[[ 35  20  -7  -9   6  24 -18   8   0 -19  21  28 -17  -9  12  10]
 [ 61  48  54  10  22 -39 -43  42  -7  60  53 -10 -40  16 -41  59]
 [-41   8  23  21  15 -40   9   8  -4  16   0  -6   6 -25 -21   6]
 [ -1  15  -6  15  -1  47   3 -10 -17 -19  32  12 -16  62   1 -48]
 [  5 -45 -39 -36 -23  13  11 -22  24 -26 -55  -3  29 -40  38   9]
 [ 39 -10 -19 -19 -13   8  -9   1  -5  -7  -3   0   3  16   7   2]
 [-53 -19  11  15 -11  57  26 -40  23  14  -8 -31  -4  69  13 -47]
 [ 59  20   6  -7   5 -41 -28  33 -22  14  22   6  -9  -6 -23  34]
 [-44 -23 -30   9 -12   4  31 -19 -19 -34 -20   2  28  14   5 -54]
 [ 30  -6  18  -6 -14  39  -9 -14  16  40  11 -36 -21  83   0  -3]
 [-28  19 -13  37   7 -29  17  14 -62 -28  32  18  10  39 -36 -62]
 [ -1  -1 -18   6  -6   4   7  -2 -24 -20   8   7   7  29  -5 -34]
 [ 49  42  25  -3  21   6 -35  26   7  11  41  25 -37 -21  -3  45]
 [-22 -53 -35 -31 -21  -4  21 -24  27 -19 -68 -12  39 -53  33   9]
 [-30 -44 -14 -17 -21  31  22 -36  34   1 -47 -27  19   5  31 -10]]
Indices start at 0.
The entry at row 0, column 0?
A: 35
The entry at row 0, column 1?
A: 20
The entry in row 0 and column 2 is -7
The top-right entry -> 10
The top entry of the column that holds the smallest entry?
A: 21
The entry in row 1 and column 1?
A: 48
The entry directly above the smallest entry?
A: 41
The entry in the bottom-left corner?
A: -30
The entry in the bottom-right corner?
A: -10
The bottom entry of the column that holds the largest entry: 5
The entry just right of the smallest entry?
A: -12
The entry directly below -43?
A: 9
The maximum?
A: 83
The entry just right of the largest entry?
A: 0
The entry in row 2 and column 2?
A: 23
The top entry of the column that holds the largest entry?
A: -9
The entry at row 1, column 2?
A: 54
The entry directly below the smallest entry: -47
The smallest entry -> -68
The entry just left of the largest entry: -21
The entry in row 2 and column 0?
A: -41

W = [232 140 151 125  34  98 121]
Find the last entry.
121
Find the first entry.
232
The entry just right of the centre entry is 34

data = -1.44   0.50  -0.13  -0.77  -0.49  -0.58  -0.17  -1.52   1.56  -0.37   1.88  -1.73   1.97   0.35   0.07  -1.22
Give the entry just left of the largest entry.
Answer: -1.73
Give the entry just right of 0.50.
Answer: -0.13
Give the entry just left of 1.56.
Answer: -1.52

B =
array([[2, 2, 3, 2, 1, 4, 5, 4, 4, 3, 3, 3, 4, 1],
       [4, 1, 3, 3, 4, 2, 7, 4, 2, 4, 4, 4, 3, 1],
       [3, 2, 3, 3, 2, 2, 3, 2, 3, 3, 2, 3, 4, 2],
       [4, 4, 3, 3, 3, 2, 3, 5, 4, 2, 2, 3, 4, 3],
       [4, 3, 2, 3, 3, 4, 5, 5, 4, 2, 4, 4, 4, 3],
       [2, 5, 3, 3, 3, 3, 4, 4, 3, 5, 3, 3, 2, 3],
       [4, 4, 3, 3, 4, 4, 4, 2, 4, 3, 4, 3, 5, 2],
       [1, 2, 3, 2, 1, 2, 1, 1, 5, 4, 2, 4, 2, 5],
       [2, 2, 3, 2, 4, 2, 4, 1, 3, 5, 5, 4, 4, 2]])
Counting starts at 0.
Report the entry in row 0 and column 0.
2
Report the bottom entry of the column that holds the largest entry.
4
Report the entry directly above the largest entry.
5
Report the entry in row 0 and column 2.
3
The entry in the bottom-left corner: 2
Report the entry in row 2 and column 0.
3
The entry at row 0, column 1 -> 2
The entry in row 1 and column 0 -> 4
Report the entry in the top-right corner.
1
Report the entry at row 1, column 1.
1
The bottom-right entry -> 2
The entry in row 2 and column 2 is 3
The entry just right of the largest entry -> 4
